In the data rows, the value 128 means zero.
Some points, one per row:
[155 149 151 159 173 150 156 162 150 162 164 162 157]
[165 163 143 162 142 165 154 161 165 155 166 163 146]
[172 161 168 166 140 154 145 163 157 149 158 182 138]
[166 196 144 141 153 157 169 165 158 144 141 155 163]
[164 140 149 156 140 139 165 137 209 184 144 174 149]
[171 141 144 178 146 157 151 156 160 158 177 156 156]
[153 155 169 164 161 150 149 147 151 178 150 164 158]
[155 151 158 146 149 148 159 170 157 145 163 156 193]
[156 148 153 159 169 150 157 162 149 161 166 163 158]
[184 156 154 145 146 144 144 164 172 145 169 151 177]
[161 167 165 162 167 176 147 161 153 159 148 139 146]
Here are 18 more points, each followed by its number:
[164 149 141 157 153 168 170 178 180 156 153 137 145] 0
[160 143 142 166 160 157 145 166 164 171 157 163 157] 1
[143 174 162 150 157 148 157 164 142 147 176 176 155] 2
[145 140 171 177 166 157 157 147 160 180 155 148 148] 3
[146 171 158 146 148 167 183 157 159 144 147 147 178] 4
[167 146 178 140 193 154 143 141 152 179 162 145 150] 5
[152 153 146 166 151 167 169 169 146 152 159 175 146] 6
[174 161 153 156 147 163 157 158 154 160 169 149 149] 7
[150 137 176 153 194 155 144 150 173 162 158 143 155] 8
[151 183 156 147 174 153 169 150 148 146 145 162 166] 9
[152 165 167 145 147 159 158 156 152 148 145 149 209] 10
[148 174 177 138 156 151 174 169 162 140 151 163 148] 11
[156 147 139 149 148 142 210 152 174 167 145 152 170] 12
[156 167 182 152 160 163 147 147 155 150 148 149 173] 13
[158 158 149 154 171 193 152 156 151 150 164 139 155] 14
[154 152 171 169 174 159 144 147 149 174 154 158 146] 15
[157 157 144 150 150 160 162 172 167 163 149 142 179] 16
[162 162 142 162 141 162 166 159 162 153 163 161 156] 17
Which of these numbered points is nearest to each point below, looking only along the 3 directions in which the first points spread most? Its number follows each.
[149 153 151 153 192 151 149 175 144 160 159 168 146] > 5
[151 138 177 154 192 157 144 150 171 162 158 143 154] > 8
[219 140 140 163 141 142 146 150 183 176 156 149 146] > 12
[147 152 153 148 158 159 165 145 160 163 149 154 198] > 16
[153 155 147 178 146 183 159 159 165 154 163 145 144] > 6
[147 172 158 142 156 140 156 158 155 156 158 184 169] > 17
[174 185 162 148 161 169 146 162 149 142 153 148 152] > 9
[143 157 170 145 153 182 151 142 159 156 156 171 165] > 7
[147 175 181 159 177 153 157 147 146 150 146 165 147] > 14
[152 142 142 162 152 154 154 211 142 149 163 156 172] > 2
